A state moves one step at a time under one of 7 hidden systems, and each row is a state written as 18 numbers. Each run below is a few steps of one system.
daguf, trace 1:
[[ 21   5 -14  -7  27 -23  20 -40  11   0 -15  -5  47 -30  30   8  22 -14]
 [  7 -38  15  -8  11 -19  20  49   2  17   4   2  10 -36  14  14  34  -3]
 [-23 -14   2   9 -17  13 -10  69 -11  -5   8   9 -43  21  -8  -5  -7   9]
 [ -9  37 -11   2 -15  16 -10 -22  -1 -27   4  15 -29  59  -3 -12 -30   3]
 [ 22  22   3 -12  15  -5   7 -73  10  -1  -3  23  31   4  -8  -4  -6  -9]
 [  9 -28  -1   6  24 -15   4  -4   1  28 -20  10  40 -60 -10   4  19  -9]
 [-17 -20 -16  22  -1  -6   1  69 -12   0 -12 -12 -12 -28  25   1  16   1]
 [ -4  17  -2  -7 -19   6   6  33  -3 -37  21   1 -46  52  28  -3   1   7]]
fuf, trace 2:
[[-10  43  -3  14 -28  -6  15 -17  -1 -10  -3 -28 -29  28  27  14 -38  15]
 [ 34  15  23 -12 -30 -21  10  32  -8 -30  12   2 -32 -20  19   2  31  21]
 [ 15 -36  -2 -20  25   2 -22  26   1   2   0 -14  24 -39 -24  -4  44  -2]
 [-33 -28 -34   3  33  22  -7 -11  15  18   0 -32  26  22  -4   7 -22 -22]
 [-21  13   4  14 -25  11  19  -7   4  -1  22   3 -36  52  15   5 -45   1]
 [ 27  20  38  -6 -42  -6  -9  12 -14 -13   9  11 -38 -16 -24  -6   6  33]
 [ 20   1  -6 -19  12  -7 -25   7  -2  -7 -26 -36  22 -53 -26   4  33  12]
 [-18 -21 -39  -3  33   2  18  -1  19  -2  -1 -44  28   4  35  15   0 -23]]
kero, trace 3:
[[  9  18 -20  18  11   0   2 -71   3  -3  -9  25  28  -7   6 -18 -18 -16]
 [-13  34 -20  23  15 -21 -16  -2 -22  10 -53 -14  29 -16  18   3   4   2]
 [-15   7   0  -3  10 -22  12  70  -9   5 -36  10   0  -1  26  22  21   5]
 [ -1 -29   2 -21  14   3  35  38  24  -4  13  53 -10  16   4   6   3 -18]
 [ -3 -10 -18   2  16  20  15 -48  22  -2  14  46   9  22 -10 -13 -31 -26]
 [ -7  42 -15  25   6  -8 -10 -54 -12   8 -31   6  23  10   7  -7 -25  -5]
 [ -1  40   1  13   2 -34  -1  22 -23   5 -51   1  13 -20  26  11  16  13]
 [ -1 -17  -9 -15  18 -15  24  66   8  -7 -18  26   0 -21  17  14  25  -4]]
daguf, trace 4 (8 x 18):
[[-44   7   1  35   1 -12   0  31 -21  43 -30  -6   7  16  21  15 -21   1]
 [ 18  45  26  18 -36 -24   6   0 -25 -16   3  11 -27   8  37  -6   7  21]
 [ 45  -3   6 -25 -13  11  -5 -26  13 -40  28  15 -17 -24 -30 -21  15   7]
 [-12 -37 -41 -14  32  30 -12  -7  24  -2  -2 -13  19 -14 -37  -4 -13 -19]
 [-40   0 -16  17  23  -9   9  12  -3  30 -21 -24  27  29  38  22 -10 -15]
 [ 11  28  50   4 -23 -34  16  12 -24  15   3  11  -7  19  34  14  20  17]
 [ 31   4  23 -10 -31   6 -14   4  -4 -20  14  28 -32 -28 -42 -16   7  22]
 [ -8 -14 -53   2  11  32 -16 -13  20 -27  -5  -6  -7 -18 -33 -20 -29 -10]]
Koti, trace 5, 8 rows:
[[ 16  10 -22 -33  28 -11  41 -20  37 -20 -16  23  19  -9  14  20   1 -15]
 [ -8 -51 -18  -4  31  22   4 -20  22  15  20  18  29  -4 -19  -9  -8 -30]
 [-35 -22  -2  39   6  12  -8   6 -17  25  19   6   6  46  27 -15 -11 -19]
 [-12  44   3   9   0 -22  17   6 -12  -5 -25  33  -4  51  43   9  -4  -3]
 [  5  29 -24 -24  20  -5  25 -25  26 -13 -37  42  12  -4 -13  12 -21  -9]
 [-13 -37 -37   8  22  23  13 -33  27   9  10  -6  21 -18 -10  -3 -32 -26]
 [-19 -31  -4  26  10   3  13  -3  -5  16  32 -15  15  31  52  -3   3 -23]
 [ -2  21  16  -4  15 -19  11  13 -10   0 -10  49  12  51  36   2  26 -12]]
sezal, trace 6, 8 rows:
[[-22  -1 -35  33  -3  13   8 -25   4 -11  17 -26  -7  32  41  -9 -33 -15]
 [ -9  37  15 -10   4 -21  28  -2  -1   3 -11  27   3  58  41  19  -2  -6]
 [ -1   4  13 -11  22  -9   3  -2   4  25 -32  67  24  -5 -31   4  -1  -8]
 [-23 -39 -35  35   8  27  -7  -4   4  14  -2  19   2 -31 -26 -22 -38 -16]
 [-18   0 -26  27 -18  13  21  -5   7 -23  26  -4 -32  33  40  -9 -36 -10]
 [ 13  42  13 -21   4 -15  22 -26   5 -17  -2  40   2  53  25   6   3  -8]
 [ -4   5  -1  -2  34  -4  -9 -29   2  28 -33  42  46  -3 -27  -2   1 -15]
 [-40 -35 -30  43   9  17   1  13  -1  29 -12   2   7 -15  -4  -7 -38 -16]]
fuf, trace 7:
[[ -6  -1  15 -40  31   1 -22  27  -2   8 -10 -15  24  39 -15  13  40  -1]
 [-36  -9 -12 -19  16   5  21  35  24  26 -27   3   1  17 -19  34 -35  -5]
 [ -9 -14 -10  27 -29   9  27   1  13   1   9  13 -37 -31  -7   0 -54   5]
 [ 32   0   4  25 -31   4 -19 -33 -15 -25  28 -17 -16 -38  -4 -30   7  13]
 [ 21  16   4 -18  13  -7 -35 -19 -16 -19   5 -45  26  16  14  -6  50   4]
 [-20   0   2 -35  29  -5  11  35  11  10 -10 -17  16  48  20  32  18  -8]
 [-28 -26   5  -2  -4   9  28  48  17  22  -1  30 -24   5 -15  18 -35  -2]
 [ -1 -16  -9  28 -28  18 -10 -10  -2   1   5  11 -26 -45 -41 -21 -38  11]]
pituf, trace 8 (8 x 18):
[[  2  41  17 -21 -16   4 -10 -37   3  -5   5 -41 -10  44 -10  16 -18  18]
 [ 20  36  22 -11 -13 -29 -17  19 -23  -7 -23 -32   1 -19   9  13  39  26]
 [ -4 -41 -13  18  15  -9   5  44  -4  16 -11  -6  15 -56   9   3  22  -6]
 [-24 -49 -25   5  12  24  24  16  26   5  28  -1  -7  14   6   4 -31 -24]
 [  8  12  21 -35 -10  12   5 -19  14 -15  35   1 -21  64  -9   6  -8   4]
 [ 30  29  42 -30  -7 -13 -29 -23 -16   6  -8 -14  13  -5 -31   7  31  24]
 [ -3  -8  -6  19   5 -13  -8   6  -9  28 -29 -41  23 -62  -7  12   3  10]
 [-27 -26 -35  21   1   3  27  36  12  -3   8 -29 -15  -6  41  12 -20 -12]]
Bepep, trace 9, 8 rows:
[[ -6 -10  36  13  -4 -15 -21  50 -35  24   0   4   3   6   7  -3  40   9]
 [ -8 -38 -25  -3   6  22 -11  49  11 -10  -4  17 -19 -34 -42 -10  -6   0]
 [ -3  12 -36 -13  -2  19  21 -29  34 -26  -3  -2 -20   6 -13   8 -49  -4]
 [ 19  46  27  -9 -12 -26  21 -46  -3   0   7  -5   9  28  39  15   3   5]
 [ 19 -14  39  11  -1 -21 -20   8 -32  21  12  -2  24 -18  13 -10  52   6]
 [-20 -42 -27  19   7  26 -32  37  -7   4  -3 -14  -4 -29 -33 -18  -1  -2]
 [-28  14 -38  -8  -1  21  12  15  23 -19 -14  -5 -31  27  -9  13 -50  -1]
 [ 22  38  26 -31  -8 -24  40 -21  14 -12   5  22  -9  28  24  24  -1   6]]
Koti, trace 10:
[[-21 -28   2  57  -1   0  -2  -8 -23  36  11  24  16  -4  22 -21 -11 -17]
 [  0  32 -19  28  -5 -14   4   4 -18 -33  -8  34 -13  30  55 -19   8  -9]
 [  8  29 -29 -43  20   5  15  -7  28 -41 -19  20  -3  29  -6  11  -6  -9]
 [-20 -28 -12 -24  26  22   8 -20  30  27   0 -16  22   6 -36  19 -32 -14]
 [-27 -30  14  39   3  -4  12  -9 -12  53  14  -9  23   5  28   5 -15 -14]
 [  6  22   6  31  -2 -28  16   3 -21  -5  -8  48   5  12  55 -13  20  -9]
 [ 12  23 -36 -18  20   7   1  -8  15 -48 -23  50  -5  11  -6 -14   1 -14]
 [-22 -17 -38 -18  21  33  -1 -14  30  -4   3 -20   1  22 -29   6 -38 -15]]
sezal, trace 11 (8 x 18):
[[  0 -33  12 -36  16   6  37  21  33   9  21  29  -2  17  -9  21  -5 -12]
 [  9 -28  33  11 -13  17  -9 -39  -6  23  42  32   2   5 -31 -23 -10  -6]
 [ -7  27  -7  52 -22   3 -30 -38 -30  -1  -4   0  -6   5   8 -29 -22   5]
 [-13  48 -35   8   7 -18  13  11  -1 -24 -50  -2  -2   8  36  13 -11   1]
 [ -1 -12 -15 -38  35  -7  37  25  33  -4 -19  26  18  -2   6  26   7 -18]
 [ -4 -58  13  -3  12  20   5  -6  14  26  40  24  13   2 -23  -9  -3 -21]
 [-13  -4  16  43 -30  16 -24 -24 -24  13  30   7 -19  27  -4 -28 -24   2]
 [ -1  66 -11  15 -16 -12  -6 -16 -15 -21 -33   9 -18  21  17  -2 -20  14]]
pituf, trace 12 (8 x 18):
[[ 14  24  33   5 -47  -8   7  13 -13 -14  20   5 -48  10   9   0  -6  27]
 [ 36 -17   3   0  -5   3 -31   0 -14 -26  16  -1   0 -45 -20 -32  42   7]
 [-12 -26 -45   1  40  14 -12 -20  14   2 -11 -25  40 -16  -5  -5   0 -23]
 [-31  22 -11  -6  13  -4  27   2  13  10 -14 -10   5  56  35  30 -26 -10]
 [  9  24  51  -8 -27 -18  11  29 -16   8   5  35 -26  26   4   9  11  21]
 [ 21 -27  20   8 -16   7 -22   2 -11   9  11  17  -5 -58 -47 -20  10  11]
 [ -4 -20 -49   9  11  23  -7 -33  20 -13   5 -41  10 -32 -10  -8 -25 -12]
 [ -7  30 -22 -11  12  -7  16  -8   9 -25   0 -28   2  52  54  14   3 -11]]
Bepep, trace 13, 8 rows:
[[  0 -13  30 -26  18 -20  25  38   3  22   2  23  17  20  23  25  33  -7]
 [  6 -54   5   4   9  17   3  -7  11  18  27  40   9 -29 -33 -17  -3 -16]
 [-16  12 -30  37  -7  20 -18 -42  -4  -6  -8  20  -7   7 -17 -27 -45  -7]
 [ -5  60  -9   7   4 -25   0  -1 -17 -16 -43  12   2  30  36   6   3   3]
 [ 15 -11   7 -26  31 -24  13  27   4   3 -12   7  33 -16  20  15  51  -9]
 [-11 -60 -13   1  23  23   1  -8  18  24  25  -5  25 -16 -19  -6  -8 -23]
 [-33   5  -9  31 -10  20  -5 -22  -4  14   7  18 -15  45  -7 -12 -52  -9]
 [  6  52  14   4 -10 -23   3   7 -18 -13 -30  57 -12  29  17  -2   6   7]]
kero, trace 14:
[[ -7  50 -37  -9   9   0   0   1   5 -40 -40  23 -14  31   9   1 -17  -3]
 [ 18  34   3 -31  18 -32  37 -16  16 -10 -20   7  23  11  38  29  16  -5]
 [  0 -27   6   5  27 -20  26  -5   6  36 -10  26  42 -28  14  11  12 -20]
 [-39 -23 -25  39  16  12  -3  25  -7  26 -22  37   7   0  -5 -11 -27 -18]
 [-22  36 -23  13  -4   4   1  16  -6 -24 -25  42 -27  49  15  -7 -25  -4]
 [ 27  44   1 -27   8 -22  24 -22   8 -31 -16  40   4  16  21   8  14  -4]
 [ 14  -8 -11 -14  35 -17  21 -24  18  12 -23  15  47 -36   5  13  14 -17]
 [-41 -22 -27  28  26   1  10  19   1  36 -29   2  26  -9  11  10 -23 -19]]

Name the system that made each run.
trace 15, 2 rows:
[[-16  37 -16  35  12 -12 -15 -29 -23  11 -39  20  25  12  17 -12 -11 -10]
 [  8  40 -15   5   3 -21  21  -3  -3 -32 -21  52  -6  21  42  -3   5  -9]]

fuf
trace 16, 2 rows:
[[ -7   7  21   5  -3  -6   6 -17 -11   9  33 -26   8  61  48   5   9  -6]
 [ 24  16  59 -23 -11  -9 -23 -17 -17  20   8   9   9  14 -33   3  25  20]]

daguf
trace 17:
[[-17  12  17 -26   8  -4  36   3  19  17  -1  27  -2  56  12  30 -22  -7]
 [ 24  -7  40   2  -6 -16  18 -24  -5  21  14  65  11 -12  -8  -6   8  -3]]

Bepep
trace 18 (2 x 18):
[[-13 -26 -10  40 -18  30 -19 -25  -8   1  31  11 -18   5 -17 -36 -32  -9]
 [ 15  45  10  -2 -22   7 -37 -42 -16 -23   5 -17 -13  29 -14 -17   1  19]]

fuf
trace 19 (2 x 18):
[[ 12  -3 -28 -37  21   9  -7  -6  20 -30   3 -64  16  -4   3  12  21   0]
 [  0 -20  36 -26   8  -9   8   6   3  31  22 -51  21  16   9  29  23   5]]

sezal
trace 20, 2 rows:
[[ -6  17 -33   0 -15  23  -9 -24  14 -33   7 -42 -27  15  -6  -5 -36   7]
 [ 33  17  25 -32 -27  -7  16 -13  10 -27  34 -37 -23   8  14  14  13  19]]

fuf
trace 21:
[[ 11 -47 -23  22   5  17 -20   8  -6 -19  30   5   1 -35  -2 -37  22 -14]
 [-17 -15 -39 -12  37  30 -12 -22  19 -10   4  -9  21  37  -9  -9 -10 -26]]

pituf
trace 22 (2 x 18):
[[ 18  21  10   5  -7 -14   4  14 -10 -16 -18  80 -14 -10  -8 -16   9   3]
 [  2 -11 -52   5  24  26 -24 -18  11 -29 -12  19   8 -20 -29 -28  -8 -16]]

sezal
trace 23, 2 rows:
[[ 22   2  15 -12  15  -9 -27 -24 -19  -3  15 -26  36  16  18 -11  55  -5]
 [-29   4   5 -20  30  -4  -2  32  -2  23 -21   0  23  55  11  21  14 -10]]

fuf
trace 24:
[[  4  -6  35 -15 -35   0  17  12  10  17  20 -34 -30 -12 -22  26 -23  26]
 [ 28 -18  13 -14 -23   4  -7   4   0 -20  39 -56 -17 -29  -2  -2  24  18]]

pituf
trace 25 (2 x 18):
[[ 18  -9   6   4 -23   4  -7  -9  -8 -24  44 -62 -15  -2  26  -7  20  10]
 [ 23  38  32 -22  -8 -23 -17   4 -21 -11  -1 -30   6  22  19  10  47  19]]

sezal
trace 26:
[[  0 -57 -22  10  16   4  23  10  18   7  23 -20  16 -44  20   1   4 -18]
 [-25 -30   7  16   3   7 -13  43 -17  16  26 -22  -4  39  26  -3  18  -7]]

daguf
trace 27 (2 x 18):
[[ 11  -2   5  -4 -31   8   8 -18   8 -13  36 -67 -22  -9   8   8 -13  17]
 [ 11  11  35  -2 -39  -1 -13   7 -17  -9  33 -43 -33  18   8   2  10  27]]

Bepep
trace 28:
[[ 40  -3   5 -21  -5   0   9 -51  20 -14  12  10   7 -48 -31  -4  -3   3]
 [ -9 -13 -36  22   8   7  -7 -21   3   5  -8 -57  20 -44   6   1 -15  -5]]

kero
trace 29:
[[ -9 -59 -17  12  10  22   5  31   9  -2  29  35  -8 -10  -8 -21  -3 -20]
 [-10 -10  -3  10  -4  32 -32 -43  -3   8  19   7   0  18 -48 -27 -28  -6]]

fuf
trace 30, 2 rows:
[[  3   3  40 -15  17 -26  23  -8  -2  38  -2  30  33  24  19  22  18  -7]
 [-11 -22  12  33   3   4 -21  17 -23  34 -16  51   8 -23 -32 -21  -2  -3]]

sezal
trace 31:
[[-16  -5 -25 -35  36  22  -6  10  25 -11 -14  18   9  40 -30   4  -5 -15]
 [-21 -23  11  -9   5  21  11 -31  21  39  16 -10  10  20 -32  17 -43  -8]]

sezal
trace 32, 2 rows:
[[ 30 -26  15 -46  10   2  16  21  25 -16  18  30  -5 -13 -24   7  26  -1]
 [ 16 -34  14   2  -2  25 -32 -37  -4   8  42 -15  11  -9 -38 -28  10  -5]]

sezal
trace 33:
[[-15  -4  32  14  -2 -19  14  -2  -7  62 -23   3  24 -27  -8  26 -16   6]
 [ 13  -5  -7  47 -13 -19  11  -9 -18  -2  -3  38   1 -52  29 -24   2  -5]]

Koti
trace 34 (2 x 18):
[[ 21   7   4 -53  12  13 -10 -39  24 -14   6 -25  12   9 -44  12   2   5]
 [ -3  -2  17  -1  -9  -5  13 -35   8  38   2 -55  18 -25 -10  28 -25  11]]

kero
